Rotation paths and how fast each direction turns (degrees each step):
Each turn is a multiple of 5 degrees from 10 to 175, or 0.
Each row of a path follows its step; steps can be skipped.
path 1
step 4: [ 42  -8  60  34  17  33  -8   5 -26   6  -1 -24  20  27 -23   7  -6  12
 -20   2  27   2   0 -24   9  11 -15  15 -28 -33  -6  38  34 -13  23   0
  32 -28   0   2 -11 -23 -17  -3 -13  -2 -11   1  13  34  28 -26 -10   4
   5   6   7 -15 -31  35   9 -34 -12 -12  -3  -6  34  -7 -10  11  -8   1
  25 -29]
step 5: [ 19  -1   2  14   5  13 -12   4 -22  25 -25 -31  -2  -1   6   8  -4  14
 -49 -26  18 -12   9  -2  28   8  19  18 -30 -22 -34  16  22 -16   8 -18
  -5 -12   5 -36 -32 -10  -5   1 -17   2  29  21  30  15  10 -17 -24  -9
  12  -2 -16   1 -51 -21 -35  -3   4  63 -12   6  11  43  -7  15  -8  26
   6  27]
step 6: [ 34   4  11  -3   9   9   0   7   4  40  23   3  63   7 -17  22  22  17
  34 -13   8  14 -14 -28  22   7  18  -8 -15  -9 -22  -1  18 -45   4  -2
   3 -15  -7   8  -3 -15 -14   0   7  -4  18  30   2  20   7  -8   4 -14
  13 -61 -22  14 -42   2  -4 -30  17  26   0  43 -19  26 -16  15 -27 -30
  -9  12]
step 8: [ 14 -22 -15  29   6   0  20 -16 -35  60  -6   6 -30  19  -7  -1  16 -20
   7  -4   0 -45  -2  -7  -2  -1   1   3  -7  17 -51  22   1 -15 -15   9
  -9 -19  -2 -28 -34 -18 -14 -42  -8   4  19  20  -8  27  18  -2  35 -21
   6 -47 -24  23   6  -5   2  35  20  18  -6  21  -2 -16  21  28 -15 -11
  32  -2]
step 9: [ -3  20   2  16  26   5 -23   1  13  -3  20 -10  -3  14 -49 -13  18  -9
   1   2 -23 -17   2 -29 -32   0 -25   2 -19   5 -11  40 -13 -41   6 -36
   3 -12  20 -25 -10 -15 -29  23 -23  16  15  54   6  19  29   9  11  -9
  -2 -49  12  14  -7  29 -13   3 -14   7  18  23  12 -38 -13  34  -3  -5
   6 -46]
step 10: [ 11  12  17  -9  11 -10  -6   0 -11  19 -42   6 -23 -12 -14 -38 -10 -15
  -3  -4 -36 -11  25 -11  27   4   1   6 -15 -25 -24  37  23  13  17  -1
   6  11  13 -14  10 -31 -20  -5  -5   2   6  50   2  58  10  16 -15 -28
  48   0  -2  16 -23 -15 -27   5  12   7  26 -12  51  -5   7  -8 -16   1
  18 -39]
step 11: [  2  30 -28   0   9  45 -24 -25 -20  13  10 -41  16  -2  -1  11  -5 -25
   6 -27 -20 -27  -3 -18  -4  10  -1 -12   4  24 -41  16 -10  -2  -5  16
   5   1  11  13 -25 -27 -33 -11  16 -12 -29  25   1  33  28  19  -9 -20
  34 -18 -23 -23 -68  -3 -18 -16 -18  16 -18   6  13  -5   1 -14 -40   4
 -12 -14]
step 13: [ -2  24   4  -1 -21  19   0  15   5  48   0 -28 -15  11  10 -18 -15  27
   8  22  -3  -9   9 -13  40  19 -32   2 -29  18 -28  -2 -13  23  24 -14
 -11   9  27 -31 -24   3  -7 -54  18 -20  -8  32 -13  26  33 -36  14 -39
   0   5 -18  13 -24 -17 -21  -3  19  25 -18 -12 -18  27 -14  24  12 -27
   6  -8]
step 16: [ 44  -1  -2  23 -17  15  -8  -7 -30   0 -21  -4  11   4 -14  12 -20   0
 -39  -4  -8 -10 -10  16  -6  18 -13 -18 -40  24 -40  15  13 -18 -10 -18
  11  -7 -19 -39 -49  -5  -3  -8  -4 -39  -6  21 -42  23  25  -3 -23 -22
  10   7 -24   5 -16   0  12 -15  19 -29  -1  -9  15  -1  19  26 -23  17
  28 -54]
step 18: [ 19   0  33   6  -7  10 -13   6  25  13 -36   0  24  25  -9 -21  -1   8
  -5  -6 -16  14  57  13  12  38  25  -1   1  -2 -21   7  18 -30   4 -35
 -35 -14  22   5 -13 -12  11 -15  21 -29 -24  42 -10  19   3 -11  -6  -2
  13 -27 -13 -14 -23  -6 -29  -8  26   8  32   0  -7  49   9  -9 -51 -24
  -1  -7]
step 20: [  6 -19  24  29  28  -7  -2 -11 -24  23   1 -28  30  20  -7 -21  18 -19
 -34  -7  28 -14  58 -17   3  19 -14 -21 -24  26  17  25 -16   1  -2 -16
 -15 -20 -12   7 -26  -5  -8 -38   2   9 -16  40   2   3  30 -14  43 -30
 -10 -33  23  18  -1   4   3  26   0  13  27   8   7 -12  19   7  15 -16
  -7  37]
Directions:
[ 3  2 -2 -5 -4 -8  8 -8 -8 -7  2  0 -4  7 -2  2 -4  2 10  6 -5  0  4  2
 -7  0 -2  1 -2 10  0 12 -4  6  6 -3  4 -6  1 -8 -4  1  6  2  1  7  9  2
  1 -5  2  6 -4  5  7 -4 -2 -2  4  2  7 -2  4 -5  2 -1  6 -1  1  3  1  0
  3  2] | 55
[ 3  5 -7 -2 -4 -2  7  8 12 -6 -4 -3  3 -1 -1 10 10 -7  3  1  7 -9 -2  0
  2 -4 -3 -3  4  5 -5 -9 -1 -4  6 -4  3 -8  0  0 -3 -5 -4 -5  3 -1  3 -2
 -7  8  2  4 -2  1  2 -2 -3 -3 -2  3  5  1  6 -6 -4 -1 -3 -1 -8 -2 -4  8
  2  0] | 140
[ 8  9  6  9  6 -7  5 -3 -2  3 -8  1  8  5 -1  2  2  4 -6  0 -1 -3  3 -4
 -1 -5 11 -1 -1 -7 -8 -1  7 -1  1  3 -1 -1  3 -5  2  0 -5  5 -2 -2 -5  1
  3 -4 -5  2  3  3 -1 -5 -2 -6  4  5  0  3  3 -7  1  0 -3 -3  0  9  3  3
 -8 15] | 25
[  1  -2 -10   4  -7   1   0  -7   4   1  -2  12   4   6   2   1  -3   2
   3  -5   4   1   3   1   1  -4   7  12  -2  -1   1   1   7  -5   1  -2
  -1  -6 -12   3  -2  -7  -2   3   4  -3   0   2  -4  -9   5  -5  -2   2
  -6   3   0   2   2   5  -2   3   9   8  -3   5   5   4  -2   5   5   2
  -2 -10] | 35
[  3  -1  -7   4   4   0  -1  -3  -5  -1   5 -11  -3   0  -5  -1  -3   7
  -3  -4   5  -2  -2   7   6  -3  -1  -3   0   2  -4 -10   1  -1   6   5
   3  -1  -4  -2 -13  -5   1  -1   3   0  -6  -9   0  -1  -3   1   7   4
   1   0   5   0   8  10   1  -5   4   5   8  -3   6  -8   9  -5  -3  -7
   0  -2] | 90
[  2  -5  11  -1   7  -1   4   2   5 -11   0  -7   0  -3  -4   0  -2  -3
  -5   0   1  -8   4  -1   5  -7   2   2   5   1   6   3   5   4   7  -5
  -6   4  -3   5   2  -7   1  -3  -2   7   3   4   8   0   5  -1   0   8
  -2   3  14   5  -3  -2  -4   2   4  -4   3   2   2   0   0  -2  14   1
   1   1] | 140
[  2  -4   2   0   2   2  -4  -3   6  -9   4   4   5   0   2   8   7   6
   9   2 -10   7   4   3  -4  -3  10  -6  -1   1   3  -7  -6 -13   2  -7
  -3   7   9  -2  -2   4  -3  -3  -2   9   1   3   6   3  -3  -4   2   2
  -2   0   0  -3  -2   7  -1   5   5   6   0   1  -1  -1   6   2  -5  -1
   2  -5] | 120
[  7  -2   3   4   6   5  -3  -2   5  -3   2   4  -4   6  10  -5   6  -1
   7  11   1  -4   2  -6  12  -2   2  -1   3   0   6   4   0   1   2   6
   3  -2   3   4  -5  -1  -6  -4   0   1  -5   2 -11 -11   1   0   5  -6
   5  -2  -4  -1  -5  -2   0 -10   0  -3  -2   5  -3  -1   6   0   3  -7
   8   4] | 155
